Each named turn below is shown by a few rows before and after it. Which turns, in which order, take the first row of each later pair to the second? The first pair is answered.
N:
[-2.19  0.15  0.78  0.58  1.42 -2.38  1.50 -0.20 -0.38 -0.25 -0.38 -0.45
  0.22  0.86  0.44  0.11  1.32 -1.41]  ->  [-0.51 -0.12  1.45  0.70  0.80 -1.34  2.13  0.25 -0.27  0.14  0.65  0.56
  1.53  1.49  0.33  0.50  1.63 -1.71]
[ 1.67  0.12  0.97 -1.12 -4.14  2.85  0.03  1.52  0.54 -0.10 -0.05  1.05
  0.96 -1.94 -1.39  1.62  0.03  3.01]  ->  [-2.35  0.68 -0.63 -0.98 -2.30  0.08 -1.34  0.25  0.19 -1.14 -2.18 -1.24
 -2.03 -3.45 -0.97  0.55 -0.73  3.48]
[ 2.68  0.78  2.48  3.77 -2.24  1.06  1.29 -1.11  0.81 -1.35  0.70  2.31
  0.31 -0.04 -0.05  0.23 -0.06 -0.07]  ->  [ 1.27  1.02  2.47  1.85 -3.73  1.57  0.34  0.28  1.74 -2.14 -0.86  1.53
 -0.82 -0.84 -0.52  1.12 -0.24  1.72]
[-1.43  1.08 -0.38 -1.16  1.02 -0.16 -0.88  0.28 -0.58  0.41  1.65 -1.26
 -0.42  0.36  0.63 -0.04  1.16  0.45]  ->  [-0.91  0.95 -0.34 -0.68  1.36 -0.12 -0.53 -0.11 -0.79  0.72  2.29 -0.94
  0.04  0.73  0.71 -0.25  1.25 -0.14]
D:
[ 0.30  0.34 -0.60 -0.66  1.09 -0.04  1.14  0.01  0.32  0.73  1.43 -0.05
  2.02  1.62 -0.16  1.22  1.80 -0.58]  ->  [-1.62 -0.32 -0.69  0.89  1.10 -1.61 -0.16 -1.28  0.54 -1.08 -2.29 -0.46
 -0.22 -0.33  0.53 -0.33 -0.39  0.00]
[ 0.09  0.33 -1.04 -1.59  0.45  0.34  0.01  0.15 -0.97 -0.16  0.81 -0.63
  1.63  1.50 -0.17  0.55  0.80 -0.05]  ->  [-1.03 -0.24 -0.90 -0.39  0.15 -0.59 -0.81 -0.57 -0.67 -1.48 -2.04 -0.77
  0.10  0.10  0.28 -0.37 -0.78  0.44]
[ 0.40  0.18 -1.13  0.89  2.25 -1.05 -0.94 -1.21 -0.18  1.51  2.08 -1.42
 -1.28 -2.33 -0.45 -0.72  0.53 -0.23]  ->  [ 1.30 -1.27  1.95  0.99 -1.36  0.40 -0.45  0.78  1.49  0.08 -1.40  0.82
 -1.09 -3.01 -0.41  0.55 -0.64  0.76]
M:
[-0.78  1.69 -1.33 -3.45 -0.48  0.85 -1.17  1.50  0.33  0.97  2.10 -1.72
 -0.02  0.08 -0.87  1.08  2.06  0.57]  ->  [-1.36 -0.49  0.02  0.05  0.51 -1.65  0.02 -0.36 -1.13 -1.86 -3.10  0.72
  1.56  3.01  1.56 -0.63  0.25 -1.67]
[ 0.44 -1.10  0.55  1.04  0.43 -0.63  1.07 -0.38 -0.76 -1.60 -2.07  1.36
  1.70  2.80  0.91 -0.41 -0.23 -1.18]  ->  [ 3.09  0.28 -0.58 -0.21 -0.15  1.99 -0.08 -0.19  0.18  1.00  3.13  0.26
  0.93 -0.15 -1.01 -0.33  0.25  0.09]
[ 0.47 -1.17  1.19  0.14 -0.06 -0.98 -2.39  0.95  1.00  1.33 -2.09 -0.30
 -2.93  0.89 -1.41 -0.79 -0.32  0.39]  ->  [ 1.31 -1.30  1.14  0.82 -0.01 -0.67 -2.48  0.43  0.95  1.39 -1.64  0.01
 -2.71  0.57 -1.42 -1.25 -0.64  0.24]
Now pairs of rows:
Between the rows of a pair lie two turns.
[-0.52  0.00  0.75  0.77  0.91  0.70 -0.44 -1.07 -1.16 -1.33  0.13 -0.48
  1.78  1.68 -1.99 -2.24 -1.36 -0.45]  ->  [-0.54 -0.39  1.70  0.06 -0.59  1.43 -0.48  0.03 -0.52 -1.84 -0.95 -0.14
  1.59  1.36 -2.22 -1.46 -1.57  0.36] => D N
[ 3.27  0.14  0.90  0.80  0.19  0.96 -0.12 -0.17 -0.10  1.96  3.38  1.15
  0.76 -0.32 -0.60 -0.69 -0.11 -1.00]  ->  [ 0.72 -1.01  1.88  1.70  0.73 -1.43  0.84 -0.28 -0.89 -0.45 -1.24  2.10
  1.42  2.36  1.16 -0.77 -0.47 -2.19] => M M
[-1.08 -0.27  0.03  0.91 -0.18 -1.03 -0.01 -0.46  0.23 -0.98 -1.93  0.21
 -0.62 -0.35  0.20 -0.50 -0.75  0.27]  ->  [ 0.99 -0.39  0.78  0.98 -0.29 -0.02  1.26 -0.07  0.04  0.15  0.24  1.37
  1.30  1.06  0.05  0.09  0.31 -0.74] => N D
[ 1.05 -0.23  2.11  1.43 -0.04  0.46  3.05  0.07 -0.31  2.51  2.20  1.03
  0.53  0.16  0.18  0.57  2.03 -1.72]  ->  [-3.19  0.11  0.63  1.39  1.47 -2.37  1.66 -1.02 -0.60  1.03 -0.81 -1.07
 -2.34 -1.10  0.85 -0.38  1.09 -1.08] => M D
[ 0.09 -1.31  0.58  1.75  0.99 -2.31  0.51  0.74 -0.54 -0.65  1.89  0.99
  2.08  0.71  0.70 -0.42 -0.70 -1.54]  ->  [ 0.78 -1.71  1.66  1.33 -0.85 -1.17  0.40  1.78  0.16 -1.21  0.78  1.79
  2.21  0.30  0.55  0.20 -1.20 -0.71] => D N
[-2.02  1.03 -1.10  0.78  0.58 -1.67 -0.93 -0.01 -1.93  0.52 -0.57 -1.45
  0.07  1.70  0.91 -0.71  2.51 -0.89]  ->  [ 0.56  1.04 -0.77  1.07  0.10 -0.14 -0.35  0.12 -1.83  1.69  1.83 -0.55
  1.38  1.84  0.41 -0.59  2.83 -1.23] => N M
[-0.19  2.39 -2.33 -3.17  0.22 -0.33 -1.09  1.35  1.73 -2.02 -0.72 -1.29
  0.77  0.54  1.64  1.19  1.18  1.10]  ->  [ 2.62  0.86 -1.37 -0.04  0.09 -0.01 -0.50 -0.35  1.01 -2.84 -2.01  1.16
  2.68  1.51  2.62 -0.58 -0.52 -0.21] => M N
[-1.45 -0.04 -0.16  1.27  0.91 -1.86 -0.79 -1.32  0.41 -0.33 -1.23 -0.62
 -2.10 -1.78  0.13 -0.96 -1.00 -0.25]  ->  [ 1.57 -0.29  1.85 -0.05 -1.93  1.25  0.28  1.08  1.64  0.79  0.69  1.08
 -0.33 -1.55 -0.84  1.10  0.00  0.21] => M D
